Some points:
tensor([   7,  -13,   69,  -84,   76,  -45,  -53,   37,   10,  -50,    3,   55,  -12,    6,   -9,  -16,   -5,   50,  -15,   17,    8,   18,  -33,    8,   37,   33,   16,  -19, -102,  -51,  -12,   38])
tensor([ 25, -35, -88, -97, -14,  15,  15,  62,  16,  25, -21,  20,  28,  -7,  37,  -8, -33, -40, -42, -46,  61, -21,   6,   4,  -6,  51,  43, -52, -11,   3, -54, -66])
tensor([  5, -17, -50,  -1, -68, 107,   6,   1, -13, -59,  52,   3,  25,  20,   9, -40,  -1, -51, -41,  16,   6,  24, -40, -30,   2,   0, -43,  21,  19, -58, -27,  20])
tensor([ -13,    9,   38,  -88,   24,   54,    6,  -25,   38,   -1,  -18,  -26,  -13,   31, -107,   -6,   30,   27,   55,   14,  -25,    2,   87,   12,   54,  -14,  -28,    9,  100,  -13,  -13,   17])
tensor([  83,   12,   61,    9,    3,  -30,   -1,  -33,  -40,   14,   29,  -38,  -53,  -14,  -55,  -35,  -98,    3, -102,   -4,   21,    1,   -5,   16,    7,  -21,    3,  -30,   13,  -31,  -14,   -4])
tensor([  8,  -4,  26,  21, -80,  12,   7, -15,  10,   7,  20, -19, -42, 125, -21,  40, -18, -10,  -3,  42,  -2, -18,  85, -87,  51,  29,  82,  -1, -55,  26, -40,   5])
tensor([ 21,  12,  36,  -4, -34, -18, -26,  49,   8, -25, -29,  25,  32, -33,  35,   3, -53,  24,  -4, -31,   2,  34,  67,  15, -62,   9, -17,   8, -18, -12, -26,  68])
tensor([  14, -104,  -29,   46,   81,   63,  -20,    3,  -15,   38,   12,  -38,   64,  -30,  -44,   64,  -27,   30,   32,   44,   42,  -18,  -15,   16,   37,  -26,  -15,  -19,  -57,   45,   19,   -2])
tensor([  -2,    0,   14,  -22,   12,  -49,   11,   26,    8,    0, -113,   21,    9,  -33,   -7,   30,   11,   15,  -40,    2, -123,  -12,  -64,  -52,    7,   25,   -5,   50,   23,  -32,   -5,  -22])
tensor([-38, -32,  25,   5, -37, -18,   1, -30,  39, -19,   0,  18, -59, -42,  45,  97, -32, -26, -13,  12,  21, -35,   7,  20,  15, -43, -21, 126,  31,  28, -75, -25])
tensor([-22, -45, -38,  15,   8, -16, -30,  64,  55,  53, -10, -85, -92,  34,  14,  22, -16,  39,  -5,  27,  57,  -8,  -4,   0, -57,  15, -41, -35,  43, -69,  47,  14])
tensor([-50, -18, -56,  89, -16,  14,  27,   4,   7,  26,  15,  -4, -13,  41, -22, -38,   5,  80,   0, -28, -63,   0, -53,  19,  36,   9,   5,  24, -28, -90,  -6, -84])
tensor([ 75,  50,  -5,  16, -22,  -8,  -7,  73,  31,   5,  20, -52,   5, -52, -30, -19, 121, -13, -38,   3,  28, -56, -15,  69,  54,  54,  13,  39,  -3,  41, -15,  14])
tensor([ 22,  17, -17,  35, -31, -13,   6, -25, -27, -45, -59, -60,  92,  30,  28,  16, -37,  75, -30, -20, -29, -11,  -2,  31,  22,  -5,  55, -53,  75,  78, -13,  25])
tensor([-58, -12,  53, -36, -13,  19,  36, -20, -79,   0, -57, -26,  12, -23,  27, -21,  35, -20,  94, -13,  43,  -8,  18,   3,   0,  14,  26, -22, -45, -20, -15, -56])
tensor([  5, -16,  -2,  25,  -3, -10,  11,  11,  82, -19, -26,  31, -20, -40, -24, -17,   4,  10, -19,  36,  27, 127,  24, -62,  13,  12,  -9, -16,  18,  65,  12, -64])
tensor([-39, 109, -26,  24, 117,  15, -44, -44, -10,  48,  10,  45, -26,  16,  22, -40, -13,  18, -37,  -5,  21, -21,  18,  -3,   7,  45, -40, -11,  -2,  85, -67, -32])
tensor([-71,  48,  23,  10, -35,  -7,  79,  40,  78,   3,  30,  23, -31,   0,  29,   1, -25,  29,  61,  14,   7,  17, -35,  79,  16, -15,   6, -21, -25,  37, -13,  31])
tensor([ 14,  30,  45,   4, -40,  43,  -6, -13, -58,  19, -42,  42,   0, -47, -53,  35,  24, -20, -54,  63,  -1,  12,  50,  84, -53, -22,  -8,  -4, -35, -19,  22, -62])
tensor([  7, 106,   4,  -1, -18,   9, -93,  -1,  22, -50, -38,  -7,  21,  95,  27,  63, -13, -16,  40, -19,  29, -15, -20,  18, -10, -11, -41, -25,  -7, -34,  61, -67])
tensor([ -73,   17,   37,   28,  -41,  -93,   29,   -1, -101,  -34,   57,  -24,   25,  -25,  -58,    1,   14,   20,   -4,  -39,   67,   33,  -28,  -32,    1,   55,   -4,    9,   26,   16,    0,   10])
tensor([ 23, -36, -18,  42,  48, -46,  46,  34, -12, -12, -50,  51,  13,  97, -43, -37,  37, -63, -22, -81,  15,  27,  40,  48,  29, -66, -10,  10, -21, -14,  -1,  13])
tensor([ 55, -23, -18,   1, -54, -16, -21,  -6, -27,  42,  57, 110, -12,  33,  22,   7,  91,  80,  17,   0,  -2, -24,   3, -34, -54, -49,  -2, -26,  23,  47,  37, -22])
tensor([  13,    4,  -41,    5,   11,  -58,  -30,  -10,   -6,   48,   41,  -18,   15,   30,  -33,   17,   -7, -127,   58,   41,  -63,   51,  -59,   42,  -42,   22,   21,  -21,   11,   18,  -50,   -2])
tensor([-11,  24,  13, -52, -21, -23,  75, -37,  74,  36,  15,  15,  41, -27, -34, -48, -49, -55,  -6, -20,  20, -77, -22, -40,  21, -50,  14,   3, -32,  35, 113, -17])
tensor([ -10,  -41,   18,  -15,    2,  -24,    1,   -9,   -3,  -30,   22,  -14,   96,   44,   33,    0,   11,   12,  -13,   48,   56,   -7,  -37,  -11,  -11,  -22, -127,   37,   17,   17,   -4,  -15])
tensor([ 15,  -7,  96,  13,  22,  51,   9, 101, -20,  27, -11, -65, -23,  17,  -2, -29,  23, -21,  29, -13, -47, -18, -50, -68, -63, -48, -15,  -1, -18,  73, -28, -13])
tensor([-14, -51,  58, -20,  81,  34,  60,   7, -31,  20,  70,  32,   4,  26,  75,  28, -12, -31, -21,  -3, -44,  -2,  10,  39,  -5,  37,  29, -27,  96, -24,  43, -30])
tensor([ -10,    8,  -29,   27,   -9,   10,  -23,   33,  -21, -117,   26,   57,  -38,  -64,  -44,   45,    0,  -29,   18,   33,  -37,  -37,  -21,  -20,   46,   26,    2,  -86,   23,   -9,   28,    0])
tensor([ 72,  47,  34,  75,  75,  30,   2, -27,  49, -34,  29, -20,  19, -28,  46,  10,  15,  -3,  45, -30,  26,  17,  10, -31, -16,  23,  75,  66,  18, -55,  47, -10])
tensor([-54, -32, -11,  10,  -1, -14, -90, -28,  23,  -3, -61,  13, -13, -46,  -1, -87,  19, -14,  10,  15,  66, -28, -17,   7, -16, -60, 111,   0,  68, -17, -27,   0])
tensor([ 22, -23,   4, -18, -15,  12,   5, -98,  34, -20,  28, -15,  -2,  42,   9, -36,  29,  53,   1,  65, -31, -11, -64,  40, -49,   0,  18,  -1, -35, -11, -13,  27])
tensor([ 19,   1, -21, -13, -10,   9, -54,  17, -78,  59,   4, -18, -46,   0,  89,   1,  -8,  -8,   1,  20,   0,  57, -35,   6, 116, -60,   6,  36,  -3,  16,  64,  39])
tensor([ 19, -36, -23,   2, -18,  47,  -6,  -4, -11, -69,   7,  22, -77,   2, -20, -47, -86,   5,  42, -79, -33, -31,  -2,  20, -39,  13, -27,  37,   1,  76,  24,  24])
tensor([ 77,  22, -76, -47,   8, -27, 103, -23, -28, -11, -56,  -7, -25,   2,  19,   2,   7,  14,  25,  57,  17,  12,   4,  -2, -26,  44,   5,  26,  -8,   8,  21,  38])
tensor([  -5,  -32,  -23,  -37,   15,   11,  -23,  -56,   -9,    8,   -7,    7,  -35,  -24,  -38,   68,   32,   16,   -2, -106,   27,   11,  -18,  -16,  -27,   48,   30,   54,  -41,   -1,   -9,   28])
tensor([  -7,    4,   12,   15,   10,    7,   37,  -77,   35,    5,  -36,  -13,  -28,  -41,   28,   48,   70,  -29,  -52,  -62,   -3,    3,  -17,  -28,   25,  -36,  -58, -124,  -17,  -33,  -31,   62])
tensor([ -38,  -16,  -43,  -41,   24,  -68,  -21,   -7,   -6,  -53,   54, -110,  -19,  -48,   57,  -36,   30,   -3,  -27,  -11,  -92,   -7,  120,    0,   -7,  -24,  -11,   -1,  -49,   10,    6,  -51])
tensor([-30,  30, -27,  57,  27, -19,  52,  13, -60,  10, -45,  44, -24, -20,   4, -33, -11, -26,  18,  58,  26, -62,  54, -37, -17,  14, -14,   1,   4, -42,   5,  59])
tensor([-98,   2,   3,  12, -20,  41, -48,  10,  19,  67,   6,  -2,  71,  19,   2,  -7,   2, -25, -78,  17, -49,  20,  14,  -3, -41,  53,  19,  35, -19,  11,  85,  72])
tensor([  -9,   64,  -55,  -31,   17,   28,   11,   37,   -7,   19,   70,    0,   69,  -16,  -28,   46,  -27,   32,   24,  -12,  -10,   16,    7,  -32,  -44, -109,   22,   15,    9,  -63,  -38,   26])
tensor([ 51, -20,  28,  23, -60, -24, -40, -31,  23,  74,   4,  26,  59, -50,  19, -42, -39,  11,  97, -23, -39, -13,  32, -10,  50,  51, -64,  -8,   8, -37, -38,  11])
There is one direction along which these points spread out most. Take the direction at right angles to it along which they spread out most. Go by this last direction. How far along it is each point below, from 0 to 99? The average is 50, and the first point in the table lies past the average. One standard deviation of the points above along it is 16.
tensor([ -38,  -16,  -43,  -41,   24,  -68,  -21,   -7,   -6,  -53,   54, -110,  -19,  -48,   57,  -36,   30,   -3,  -27,  -11,  -92,   -7,  120,    0,   -7,  -24,  -11,   -1,  -49,   10,    6,  -51]) 60
tensor([-39, 109, -26,  24, 117,  15, -44, -44, -10,  48,  10,  45, -26,  16,  22, -40, -13,  18, -37,  -5,  21, -21,  18,  -3,   7,  45, -40, -11,  -2,  85, -67, -32]) 61
tensor([ 22, -23,   4, -18, -15,  12,   5, -98,  34, -20,  28, -15,  -2,  42,   9, -36,  29,  53,   1,  65, -31, -11, -64,  40, -49,   0,  18,  -1, -35, -11, -13,  27]) 45
tensor([ 15,  -7,  96,  13,  22,  51,   9, 101, -20,  27, -11, -65, -23,  17,  -2, -29,  23, -21,  29, -13, -47, -18, -50, -68, -63, -48, -15,  -1, -18,  73, -28, -13]) 42
tensor([ 72,  47,  34,  75,  75,  30,   2, -27,  49, -34,  29, -20,  19, -28,  46,  10,  15,  -3,  45, -30,  26,  17,  10, -31, -16,  23,  75,  66,  18, -55,  47, -10]) 52
tensor([  13,    4,  -41,    5,   11,  -58,  -30,  -10,   -6,   48,   41,  -18,   15,   30,  -33,   17,   -7, -127,   58,   41,  -63,   51,  -59,   42,  -42,   22,   21,  -21,   11,   18,  -50,   -2]) 60
tensor([  -2,    0,   14,  -22,   12,  -49,   11,   26,    8,    0, -113,   21,    9,  -33,   -7,   30,   11,   15,  -40,    2, -123,  -12,  -64,  -52,    7,   25,   -5,   50,   23,  -32,   -5,  -22]) 64
tensor([ 19,   1, -21, -13, -10,   9, -54,  17, -78,  59,   4, -18, -46,   0,  89,   1,  -8,  -8,   1,  20,   0,  57, -35,   6, 116, -60,   6,  36,  -3,  16,  64,  39]) 60
tensor([ 22,  17, -17,  35, -31, -13,   6, -25, -27, -45, -59, -60,  92,  30,  28,  16, -37,  75, -30, -20, -29, -11,  -2,  31,  22,  -5,  55, -53,  75,  78, -13,  25]) 35
tensor([  -5,  -32,  -23,  -37,   15,   11,  -23,  -56,   -9,    8,   -7,    7,  -35,  -24,  -38,   68,   32,   16,   -2, -106,   27,   11,  -18,  -16,  -27,   48,   30,   54,  -41,   -1,   -9,   28]) 53
tensor([-22, -45, -38,  15,   8, -16, -30,  64,  55,  53, -10, -85, -92,  34,  14,  22, -16,  39,  -5,  27,  57,  -8,  -4,   0, -57,  15, -41, -35,  43, -69,  47,  14]) 69
tensor([ 25, -35, -88, -97, -14,  15,  15,  62,  16,  25, -21,  20,  28,  -7,  37,  -8, -33, -40, -42, -46,  61, -21,   6,   4,  -6,  51,  43, -52, -11,   3, -54, -66]) 67
